In the rows, 128 means zero.
One turn sends every row of this set to another row. A few are shown first. Where does it send the rows asked after them?
Gek: [110 125  90 137 114 150 114 109 145 138 173 152 140 138 125 146 134 144]
sazir: [139 119 103 142 139 105 144 151 128 124 128  96 104 105 123 134 130 150]
Pina: [128 155 131 109 121 137 149 168 125 100 120 153 117 140 121 121 126 142]
Zopil: [134 134 127 100 146 113 132 119  96 132 129  96 138 105 144 133 134  97]
bomun: [103 112  92 134 126 149 105 109 156 140 153 144 142 119 114 126 154 137]
danu: [143 154 135 128 117 136 142 149 107  95 122 163 129 123 137 113 116 143]
gul: [105 128  93 136 107 148 114  99 148 129 165 157 152 123 121 137 131 124]
Siv: [135 118 128 111 163 113 117 128 106 147 118 103 141 106 142 119 138 107]
Zerov: [142 117 129 108 159 109 127 126 107 142 118 103 137 111 144 134 126  99]
Binat: [ 89 137  96 120 112 142 116 123 157 141 165 137 141 138 107 144 141 126]
gudi: [125 132  84 121 117 146 118 106 157 138 173 142 147 138 132 152 144 136]
Ris: [125 141 117 128 141 106 127 146 174 115 149 127 127 108 127 124  97 155]
doro: [154 162 128 116 123 139 142 155 125 100 135 153 129 142 151 127 125 160]
pife: [129 103 108 126 122 125 150 115 179 127 136  95 129 121 130 124 125 133]
paz: [142 141 138 126 120 140 142 153 134  96 121 163 117 131 129 115 121 156]
teg: [ 91 130  98 130 112 153 112 104 149 127 168 133 145 120 123 144 146 127]
zifiv: [138 116 117 107 159 117 127 114 103 148 135 103 145 126 155 143 122 100]
nupo: [122 128 121  94 149 114 136 135 110 143 122  96 137 127 131 140 134  90]
lizim: [100 116  95 129 119 134 116 105 153 133 176 142 153 133 114 148 133 133]
neme: [135 154 127 111 120 142 146 148 125  81 127 165 119 122 129 118 123 144]
zafu: [141 143 134 123 117 127 149 154 119  91 136 162 126 137 123 121 121 160]
nep: [146 125 109 106 160 123 132 127 105 135 130  97 144 129 161 153 137 106]
vipu: [152 143 133 117 124 141 149 150 113 100 123 158 120 142 146 119 116 152]
ded: [105 118  98 138 117 142 107 106 155 146 165 139 139 123 116 144 142 133]
rol: [145 141 134 114 128 139 137 149 134 103 117 166 124 123 127  96 128 153]
Pefak: [129 116 119 119 146 122 130 114  95 136 122 104 148 113 149 137 130  90]
bep: [134 112 131 106 153 107 139 125  99 131 127  95 148 126 145 139 128 104]

zifiv moves to Gek
Pina moves to nupo
And these:
Ris moves to sazir
gudi moves to doro
gul moves to danu
neme moves to Zopil
rol moves to Siv
lizim moves to zafu
Zerov moves to ded

One turn sends every row of this set to another row. A few are shown first. Where does it send the rows asked after them?
S: [152 133 126 186 127  91 133  99 137 101 122 162]
C: [137 119 101 160 153 151 119 114 127 136  85 174]
J: [126 108  97 138 152 129 135 114 130 137  80 168]
Q: [137 144 132 179 116 113 122 134 131 140 122 132]
U: [130 120 114 119 150 142 137 119 136 144  83 158]
M: [134 144 125 182 103 112 143 104 120 114 135 164]
N: [163 114 176 152 136 104 141 106 116  93 106 150]
A: [148 101 142 180 134 121 129 102 116  92 133 164]
D: [130 127 122 114 144 138 133 113 132 121  72 168]
V: [123 119 136 179 155 126 130 112 133 116 139 122]
R: [148 130 108 150 143 126 137 102 120 113  68 187]
X: [142 137 176 140 145 121 116  99 121 141 130 135]
G: [124 115 106 131 141 128 129 110 126 113  71 180]
P: [132 147 135 128 158 128 137 100 120 124  61 164]
B: [141 150 163 149 137  99 138  78 120  99 120 158]
T: [156 118 138 181 134 114 108 126 139 145 132 137]
Y: [140 141 176 148 123 105 124 122 107 145 113 138]
W: [122 132 124 135 167 151 119 109 122 146  83 153]
E: [146 130 169 154 156 106 139 115 135 122 113 113]
F: [139 143 167 149 110 106 144  91  96 120 125 172]

F moves to M
S moves to T
And these:
P moves to R
D moves to G
N moves to A

One turn sends every row of this set to another row. A few are shown first. Where does it send the rows asked after them?
leled: [149 156  87  96 120 148 160 128 117 151  82 148 135 150 147 155  91 134]
vov: [118 142  79 115 100 147 146 137 110 156  83 140 138 144 111 133 125 150]
bez: [125 134  80 117  96 146 143 139 120 162  94 151 113 139 109 127 137 140]
toti: [140 156  83  99 118 142 160 131 108 166  90 161 113 156 135 137 113 121]
Nofe: [109 147  92 107 106 162 147 139 107 151  83 160 129 149 120 126 113 147]
dafan: [117 129  95 134 106 133 124 104 120 145 105 188 126 129  99 125 148 163]
bovor: [137 141 112 129 104 177 133 145 132 141 102 139 115 140 122 153  96 121]
kofo: [110 121  99 106 127 153 158 133 129 163 102 123 124 163 129 150  87 130]
zur: [134 127 114 123 157 127 140  88 142 113 104 163 151 166 136 158  82 175]
dubo: [154 110  99 128 127 115 124  84 157 157 148 176 108 154 141 150 111 134]
pem: [137 169 108 125 135 142 137 106  95 124 112 177 116 134  98 142 120 109]
bap: [101 129 103 122 115 140 128 100 114 149 106 200 125 146 106 122 136 163]
til: [124 104 112 108 148 125 137  78 136 123 114 155 149 156 129 162  83 173]
lato: [171 124  99 140 117 125 124  97 154 129 118 135 145 137 129 185 104 152]
dul: [106 124  88 128 115 125 132 100 114 148  98 176 143 138 102 128 138 175]
disob: [125 120 123 132 115 123 114  88 140 128 127 186 140 149  94 150 133 175]
Dubuk: [118 110 122 120 132 127 131  91 138 127 122 193 127 140 100 143 122 182]
vipi: [153 100 104 117 134 123 132  94 165 156 140 163  97 153 134 167 108 137]
lur: [144 134 132 127 143 146 119  93 151 116 126 194 116 170 133 153  95 147]
Lopa: [121 108 116 123 133 120 134  89 138 124 117 185 137 137  96 146 123 187]
pob: [118 115  97 109 121 148 151 132 138 173 113 125 107 159 122 144 104 120]
kor: [110 121 130 125 164 140 140  95 130 123 134 154 106 153 106 158  99 118]
faf: [145 165  91 134 133 125 144 102  95 124 104 150 135 124  89 146 127 120]
Fori: [143 139  99 134 103 166 136 143 135 142  97 118 124 133 117 158 102 128]
Kat: [122 139 130 140 154 149 138  99 120 100 116 142 133 138 103 172  93 130]
gazi: [147 168  82 110 109 147 152 130 103 154  84 153 126 150 133 145 113 124]
piziz: [152 162  82 114 104 144 148 131 109 160  92 158 115 147 129 141 122 115]
bute: [151 137 121 127 129 155 121  91 141 125 129 196 122 147 152 155  81 144]
vako: [162 145  83 102 110 138 148 131 134 166 106 154  98 143 139 145 120 115]
Medot: [173 122  85 146 120 114 127  90 148 129 121 148 142 126 134 166 106 160]
Kek: [158 109 108 134 139 112 123  93 166 136 136 170  99 155 121 149 125 143]
babem: [119 115 110 133 162 120 149  92 130 123 124 122 128 143  97 167 109 132]
Tufi: [165 121  99 144 134 108 126  91 155 120 111 140 144 148 118 164 114 166]
guta: [121 125 127 128 119 129 118  89 134 121 120 187 149 152  96 150 122 179]
mivez: [115 144  93 110  98 160 137 140 113 162  98 167 111 152 117 121 127 133]
mebu: [138 125 100 119 143 123 141  79 134 134 117 158 161 162 151 162  74 165]
mufe: [137 126 123 146 144 137 127 101 138 113 134 141 106 131  94 166 119 116]
mes: [106 136 101 128 115 143 128 101 108 136  92 190 146 138 104 128 129 175]
Datav: [162 151  74 108 107 127 149 125 127 159  92 130 134 150 134 156 115 127]
gafev: [153 136 131 124 124 161 118  98 148 126 128 181 123 158 144 175  84 137]
Pim: [116 151  93 106 158 123 162  96  89 136 105 164 129 143 102 139 110 125]
tanan: [141 131 136 124 124 156 108  86 141 112 129 188 127 152 125 160  91 150]
Fip: [161 115 105 139 116 121 112  86 149 117 122 143 143 133 108 170 116 164]
rupo: [129 141  88 114 151 115 155  97 102 147 119 162 106 139  95 133 131 112]
Nagim: [140  93 109 116 135 119 122  81 158 143 144 170 102 151 117 150 114 148]
Kuz: [145 153  72 104 117 134 162 129 109 167  89 148 118 148 130 142 119 125]
migu: [148 159  97  93 111 155 144 126 123 157 102 166 114 164 149 146 102 113]
tob: [136 115 108 109 148 132 147  91 142 135 111 149 147 161 145 176  74 162]

pem moves to rupo
toti moves to piziz
And these:
Nagim moves to Fip
pob moves to Fori
vipi moves to lato
mivez moves to bez
dul moves to mes
Datav moves to leled
lur moves to Kek
Kat moves to kor
disob moves to Lopa
Medot moves to mebu

